One turn moves each row of this set onto another row. After a few examples, where does it send each row asked below?
Zesup: [  3  10  19  51  26   7  11 -48  42  -1  -9 -14   8]
mema: [-20 -10  -1   9 -24   9 -12 -20  21 -11  20  14 -19]
mepe: [-20   6  16  32  18  17  13 -26  45  23 -15 -26   9]
tade: [ 43  58  -4  47  18  -7 -24 -13  13  15  -1 -16  32]
mam: [ -5  31  40  36  -2  11 -18  18   8   1  17  24  -4]
mib: [ 41  31 -31  10 -10 -14 -29  20 -14   8   6   3  46]
mukef: [ 35 -29   6  25 -10  -5  15 -10  15  24 -19  29  31]
Dogo: [ -3 -13 -37  42   8  26 -24   4 -12  -3 -33 -30  24]
pinip: [  2  22  34  15 -19  -8  -3 -32   1 -22  -8 -44  45]
fom: [-11  43  -9  17  15  26 -14  -3 -14 -11  25 -42   2]
kav: [ 56   1 -11  -4 -12   9 -18  13  30   6  20 -28   2]
Veso: [ 25  46  -7  48 -24 -18 -28 -35  13  29  -8   3  26]
kuvev: [  4  39  -3  22   5  31  -5   1 -41 -21   3 -24 -12]
rim: [-10  25  31  33 -21  -3  -6  40   8  11   9  10  17]
bufi: [ -5  34  19  28  -4  15 -24  30  11   5  36   9  24]
Mapeb: [ 27 -18 -46   4  -4  -3   4 -32  10  11  -6 -43  26]
mirar: [-20   3  19  27 -23 -26  16 -31 -13  -7 -29 -14  32]
zim: [ 41  27 -22  15 -15 -11  -7   6 -45  -9   5  10  26]
rolu: [-15   1  32  36   4  15  16 -44  23   3 -13 -23  -9]
tif: [ 17  30 -16  15 -21 -38 -12  21 -32   5   0  -9  34]
Bufom: [-17 -17 -12   4   3  23  -3  29  -4  -2 -27 -32  33]
finid: [ 38  -3   4  35  12   1 -13 -11  35  27 -13  38  32]
kuraf: [ 16   1  34  15  39   8 -26  -6 -23  26 -15  11   5]
lelis: [-16  19  -7  13  -9  14  -4  -4 -34 -11   6 -55   0]
zop: [ 34  13  -1  30  34  26 -16 -23 -13  20  -8  26 -17]
kini: [ 12   2  25   8 -28  -5   2 -28 -12  -2  33  17 -17]
pakek: [ 39  -5 -35  19  16   1  10 -54   6  -1   8 -28  11]
suril: [ 21   4 -29  22 -14  13 -12   7  53  10  25 -34  30]
pok: [ 37 -28 -21  19 -16   6  22 -45   1  14   3 -25   6]
Poguf: [ 20 -10  -8   7  12   8   6  -8  34  36 -31  20  40]

Mapeb moves to mib
pinip moves to Dogo
Where do these go?
mepe moves to fom
tade moves to zop
Poguf moves to bufi

